rotation steps, each row followed by its count of steps
The counts run from 0 to 506.
[ -0.4   5.6  12.6  28.2  10.3  23.2 -13.4   7.5   6.3  35.4  -6.2 -31.7
  19.2 -14.7  32.7  -7.9 -22.7   0.4  -2.2 -17.4 -17.7 -34.8  -6.4 -25.3
  14.2  10.1  -7.6  13.3   6.3 -35.1  -3.4  12.2  16.5 -22.0   7.7   8.6
  -1.9  -6.4  25.9  -3.0 -10.8  13.3   0.2   9.5  -2.2 -15.9  -1.4  24.5]
43
[  3.6   3.0  -8.8   7.9  -7.0   8.8 -16.5   7.2  -1.1  25.9  25.6  -7.6
  26.6 -24.0  -5.5 -31.6   3.2  -5.3  -3.7  -4.9 -17.6 -36.7 -21.4 -17.4
   3.0 -31.5 -13.4   0.1  24.8 -27.3  15.6   9.0  18.8 -19.6  29.5 -11.1
 -29.1  23.4  19.7   8.9   9.4  24.8   3.4  25.5   4.8  -4.1   7.0   2.4]
82
[  7.7   7.4   8.4  -2.3 -18.9  16.4 -34.4   8.3  14.2  28.2  32.8 -17.5
  26.5 -34.7  18.7 -19.6 -33.2   4.4  13.4  11.4   4.6 -24.8   6.4 -11.7
  -5.4   7.3 -10.7 -15.4   0.9 -22.0  -6.3  24.6  14.3 -24.6  20.1  14.7
 -11.0 -17.5  20.5   0.2  18.4   9.1 -20.8  -1.3  10.2 -26.1   4.7  11.7]
13
[  0.1  10.6  -3.1  22.3  -1.5   4.9  -9.8  24.2  18.5  35.9   5.6 -12.3
  15.8 -21.8  16.4 -28.0 -28.8  24.2   0.1 -18.8  -4.9 -32.4  -9.1 -27.9
   0.6  -5.1 -16.3 -14.6  -5.8 -38.9  -6.6   5.4  16.2 -28.8  18.3   9.9
 -13.3  -0.6   8.0  10.2  -5.7  19.3  -1.2   7.1  -3.0  -8.1 -17.5  31.8]
142
[ 10.0   4.1   0.2   6.4  -9.4  17.0 -33.7  22.0  24.1  31.4  17.4 -19.8
  14.8 -16.8  13.7 -15.7 -13.4  -4.2  19.8  10.0 -12.5 -38.5  14.5 -27.3
 -13.6  -0.9   2.9 -26.0 -15.3 -28.3   0.5  12.2  20.3 -20.4   9.8  16.3
 -24.4   2.7  22.2  13.6  11.7  26.6 -12.4  -0.8   2.2 -11.1  -1.9  -4.5]
408
[ 14.3   8.6   0.5  10.4   7.6  10.4 -16.5   2.3   5.9  24.3  14.0 -39.7
  28.7 -21.0  21.3   0.8 -10.2  -1.6   4.3   3.5   4.1 -29.8  11.7  -7.8
   6.7   4.3 -22.4   0.4  31.0 -28.9  11.9  21.0  22.7 -24.5  13.4  29.4
 -18.1  12.7  38.3  10.6   7.8 -12.4  -5.9  -9.4   5.6 -11.7  20.8   2.9]
120
[  5.9   5.5  -8.9   5.7 -20.0  11.2  -6.7  16.0   5.9   9.6  33.0 -17.9
  27.9 -25.6  11.5 -28.1 -13.7   8.4  -3.3  -0.7  -5.5 -31.9 -19.9 -20.6
   3.9 -21.4  -4.4 -11.5   9.9 -25.7  13.2  14.8  21.7 -17.5  29.7   2.3
 -43.3  11.1  12.6  15.4   0.6  16.5  -7.5  16.6  13.9  -3.3   8.1  11.5]
332
[ 17.1  -1.9  15.6  -3.0   1.2   9.7 -17.2  19.1   6.0  39.8  33.9 -26.7
  29.6 -19.9  -0.7 -26.3 -20.6  21.2  -8.6  13.6  -4.9 -27.6 -31.7  -3.0
   8.7 -15.3 -16.1   2.7  21.3 -17.0  -0.1   5.2  27.7 -12.1  18.8   2.9
 -18.2  -3.1  16.8   9.2  14.4  11.9  -7.7  -2.6  12.4  -5.9  14.5  22.8]
350
[ -1.3   0.8  -0.6   2.2  -6.8  14.9 -22.2  -0.5  -6.5  29.7  24.0  -8.2
  28.3 -28.3   1.8 -30.2  -6.5   0.4 -10.6  -4.7 -17.2 -26.5 -27.9  -8.6
   7.4 -26.2 -21.6  15.1  31.7 -27.1  10.9  18.9  12.9 -21.0  32.2  -6.8
 -15.9  11.7  28.4  -2.0  16.1  13.3   1.7  20.5   4.4 -14.1  14.8   4.1]
431
[  3.4  19.9   8.8  13.9  -3.5  27.6 -21.5  32.1   8.3  25.0  30.0 -21.4
  21.3 -11.0  22.2  -5.1 -27.7  -2.1   4.4  11.9  -4.7 -18.0  -9.6 -18.2
   2.8  -5.9  -7.1   3.5  -1.1 -29.2   5.0  32.9   7.2 -18.6  19.5  10.5
 -28.7  -4.7  20.9  19.0  14.2  17.0 -26.6  -6.2   1.3  -7.1  18.7  16.4]
343
[ -0.9   0.5   6.0  -2.0  -1.8  19.0 -31.1  17.4   3.6  38.1  23.3   1.3
  17.1 -24.0   4.3 -35.1 -23.9  16.1  -5.6  -4.6 -14.6 -19.3 -30.7  -9.5
  -2.3 -21.9 -16.9   6.5   3.8 -28.6  -5.0  15.6   9.7 -21.8  24.8  -6.6
  -7.7  -9.8  22.2  -3.7  23.6  23.8  -6.8   7.7  -5.0 -17.5   6.1  12.2]
97
[ 15.0  -5.0  -4.2  -4.7  -4.2   1.3 -31.5   8.3  11.1  32.5  30.6  -9.9
  23.7 -22.1 -14.6 -29.7   5.4  -0.2   7.3  11.0 -10.8 -40.5  -3.2  -8.8
  -8.2 -24.2 -11.8 -17.7  22.5 -18.5   9.7   2.6  25.2 -18.9  21.8   3.1
 -25.6  23.3  21.3  13.4  21.0  19.5  -1.6   8.4   8.2  -7.4   7.4  -5.4]
415
[ -4.5   8.8  -8.3  26.2   7.2  -0.3 -16.2   2.5  10.4  41.9  -6.3  -8.2
  16.3 -21.0   7.1 -29.4  -7.2  13.6  -3.2 -31.3 -10.3 -36.9  -7.2 -17.5
   7.2  -8.0 -27.0  -0.5  17.1 -35.3  -3.3   6.8   9.3 -32.3  26.8   2.3
   0.7  14.1  19.4  -3.2   1.3  16.4  13.1  13.8  -8.1 -12.0  -9.0  24.6]
383
[ -5.1  11.2  -2.2  20.5  14.2   7.6 -23.7  16.8   7.6  48.9  -9.4  -7.4
  18.4  -7.5   3.8 -19.6  -6.7  26.2  -2.4 -20.8 -14.0 -28.6 -10.2 -14.3
   5.4  -9.3 -22.8   6.2   9.6 -37.2  -4.4  17.9  -5.6 -28.9  28.4   8.6
  -8.5  14.8  26.5  -1.2  14.9  13.3  10.1  -8.8 -13.1  -8.8   7.5  16.4]
289
[  7.9  -0.4   4.5   1.2   1.3  19.8 -15.0  22.4   4.0  26.3  18.3 -32.5
  31.9 -19.0  16.5 -24.4 -24.9  36.0  -5.3   5.2  -9.6 -25.8 -30.4 -11.1
  12.9 -10.0 -10.6   6.6   7.2 -24.5  -1.1  11.4  20.0 -15.3  22.6  12.7
 -32.1  -0.2  23.6   4.2   7.1   6.4  -3.1 -10.6   8.4  -6.6  17.8  16.5]
443
[  5.2  13.3   1.2  12.2 -13.6  10.0 -14.2   4.6   7.0  21.6  10.4 -34.9
  41.3 -22.8  21.0 -16.2 -22.3  21.4  10.4   1.5   3.5 -34.6   1.2 -12.4
  20.6  13.7 -13.2  -4.3  15.4 -19.8   0.4  25.1   9.3 -26.3  30.7  19.3
 -33.1  11.4  19.7   2.8  -6.1   0.2  -3.6  -8.6  14.1 -10.8  15.2  20.2]
29
[ 17.7  10.5  15.8   4.6  -0.9  20.0 -27.0  20.9  12.5  25.0  37.1 -32.2
  25.3 -19.2  14.6  -3.1 -19.2  -9.7  10.9  24.5   1.0 -30.4   3.0 -10.8
  -0.2   0.2  -8.8  -7.9  11.1 -16.3   5.4  19.8  25.3 -11.4  10.3  14.3
 -23.3  -0.9  24.6  20.6  17.6  10.3 -23.3  -5.9   9.0 -10.9  20.1   4.3]
10
[  3.0   3.4  -3.3  11.4  15.0  14.0 -36.0  12.9  15.0  38.0   8.4 -12.7
   0.9 -17.0  17.7  -8.1  -9.2 -18.8   5.1 -10.3 -13.0 -33.4  13.5 -19.7
 -20.6  -8.5 -18.1  -9.1   3.9 -40.5   4.2   6.8  26.2 -27.9  -0.9  17.8
   5.8   5.3  38.3   9.2  15.4  11.4  -4.2   5.6 -16.6 -21.1  -8.0  -6.9]
309
[ 10.1  10.4  18.3  21.3   6.1  19.2 -16.1  20.4   7.2  32.0  28.9 -26.8
  14.9 -17.4  18.4  -6.5 -16.4 -29.9  -0.4   7.5 -11.9 -33.4 -10.0 -24.2
  -0.3  -9.1  -5.5   7.1  15.5 -32.5   6.7  15.2  27.1 -10.8   0.5  -1.0
  -6.9  -6.7  20.6  22.6   5.4  23.7 -22.0  20.3   2.7  -5.9   3.8  22.8]
247
[  6.6   9.9  21.5   6.1  -9.2  18.9 -34.7  -4.8   9.4  33.8  20.8 -21.4
  27.1 -27.5  16.4 -11.2 -18.2 -24.0  12.8  11.0  -8.5 -36.1  11.6 -13.5
   0.5  11.6  -8.8   1.0  17.3 -16.7  -2.4  21.5  16.7 -20.6  13.6   6.4
   1.6  -9.7  29.9  -4.6   9.8  18.3 -16.5  10.4  11.8 -26.4   4.8   9.7]
264
[ 20.0   0.2   5.2   7.7  -6.5   0.7 -21.6  19.9  24.2  37.8  22.9 -20.2
  20.7 -18.7  -3.3 -29.9 -13.3  13.2  12.7  12.4  -8.4 -44.6   2.9 -21.3
  -7.6  -6.6  -1.6 -28.2  -0.2 -20.2  -4.6  -2.8  26.7 -20.6  13.5   9.6
 -25.1   5.7   7.7  16.1   4.7  27.2  -7.4   1.8  12.9  -4.7  -7.7  15.7]
158
[ -8.8  14.2   3.5  21.5 -11.2  22.2 -28.9   0.0   5.1  29.0  -6.3 -18.5
  29.2 -19.0  26.0 -13.2 -20.7   5.6   8.9 -13.6 -10.6 -33.9   4.2 -20.7
  10.2  14.1  -9.4   8.5   2.2 -30.5  -4.6  33.9  -1.7 -30.2  25.5  10.6
 -13.3   1.0  30.5 -16.2  -0.8  13.7   3.7   1.7   1.7 -21.0   4.1   8.6]
281
[  6.5  12.5  -0.8  28.4   7.9  13.0  -3.4  17.9  10.2  22.5   4.6 -41.0
  20.3 -14.5  32.4  -5.9 -15.0  -2.4  -2.5 -12.1  -7.2 -36.9  -4.8 -27.5
  13.6   0.1  -9.8   0.0  12.7 -36.9   9.5  12.0  24.9 -18.2   6.0  16.2
 -27.8  11.4  19.2  18.1 -15.4   7.7  -3.0   8.2   3.9   0.4   3.1  23.6]
138
[ 13.8   9.3   5.4  21.7  16.9  13.0 -26.2  22.8  19.1  41.8   2.0 -32.7
  10.0  -7.2  15.7  -2.4  -6.7  -1.3  15.2   4.8  -9.9 -41.9  20.9 -23.6
  -7.0   4.3  -7.0 -14.8  -0.7 -32.6  -0.3   6.0  22.6 -22.6   1.7  24.1
 -17.6  12.3  27.1  22.0   5.1  16.0  -6.7 -10.1  -5.7  -4.6  -1.9   5.5]
57
[ 13.7   3.0   5.6  22.5  19.0   1.4  -9.2  15.4   9.7  46.9  17.1 -21.4
  11.2 -14.6   1.2 -21.3  -1.9   0.2 -12.0 -10.8 -13.0 -36.8 -17.6 -21.0
   2.6 -20.2 -20.6   1.5  23.0 -34.9   2.2  -5.5  31.5 -15.7   9.4  -3.7
  -4.7  10.2  12.7  21.6   2.2  18.4   1.5  20.5  -4.9  -1.3  -9.0  29.4]
146
[  3.4   0.4   1.4  -0.4   4.5  14.3 -22.8  25.4   9.7  41.5  16.6 -14.0
  25.6 -20.6  10.2 -23.2 -27.2  43.5  -5.0  -4.4  -6.1 -18.4 -25.7  -6.8
   3.2 -13.0 -22.1  -0.5   3.9 -29.7  -6.6  14.7   7.5 -23.2  28.6  10.6
 -17.4  -5.1  19.3   2.6  16.5   5.9  -2.3 -14.4  -3.2 -11.4  12.2  17.6]
445
[ -5.8  -0.3   6.5   3.3  -5.6  26.4 -23.6   9.3  -1.6  33.8   7.0 -13.9
  27.3 -24.7  14.9 -34.0 -23.2  20.7  -8.1 -12.2 -22.3 -28.0 -28.3 -14.9
   9.8 -10.4  -7.3  15.3   4.0 -27.8  -7.1  15.8   7.3 -22.0  25.8  -5.5
 -13.0  -5.7  27.5 -16.2   9.2  20.6   5.7   9.2   3.1 -19.2   5.9  10.4]
190
[  8.7  16.5   7.5  27.1  15.8   6.2 -24.6  33.5  20.1  49.6  15.2 -14.5
   5.0  -4.7   7.5  -5.3  -9.1  -7.1   9.5  -0.2  -8.3 -31.4  10.1 -23.0
 -10.4  -8.1 -15.9 -14.3   3.2 -39.5  -0.8  15.5  15.9 -19.7   7.4  13.0
 -10.3   9.7  17.2  28.6  15.2  22.6 -14.4  -1.0 -10.9  -1.4  -3.6  24.7]
150
[ 16.8  -9.0  -3.7  -8.4  -7.4   3.9 -27.7   4.8  11.5  33.0  30.3 -14.4
  24.9 -26.3  -7.7 -33.4  -0.1  -2.5   3.6   9.2 -13.1 -42.5  -5.3 -12.7
  -6.0 -23.8 -10.5 -16.9  20.4 -16.1   8.9  -3.2  31.4 -17.0  18.0   0.6
 -21.1  17.3  22.2   7.4  17.1  20.9   0.0  16.5  10.4  -9.8   3.1  -4.7]
414
[ -3.2   7.0   9.4   9.3  16.4  26.4 -35.2  20.6   3.2  44.1   2.8 -16.5
  11.5 -10.9  22.4  -5.7 -19.3   0.9   1.8  -8.0 -19.6 -17.8  -7.7 -13.4
  -3.9  -5.9 -17.9  17.6   3.9 -35.2  -5.3  23.6   8.4 -24.7  13.4  12.2
   1.9  -2.6  38.6   0.4  22.4   7.1  -6.9  -9.5 -16.0 -21.3  13.6   5.0]
198
[ 13.0   2.6  17.8   3.0  10.9  18.0 -31.2  13.4   9.0  37.8  39.8 -16.5
  13.7 -22.8   8.0  -6.5 -14.3 -25.9  -1.2  10.3  -7.1 -22.6  -6.9  -7.8
  -5.1 -15.1 -20.7   8.9  28.4 -26.7   5.1  14.5  29.8 -12.5   6.5  -0.3
   7.5  -9.6  29.0  16.0  25.6  12.8 -20.7  13.8   1.7 -19.6  10.2   7.9]
7
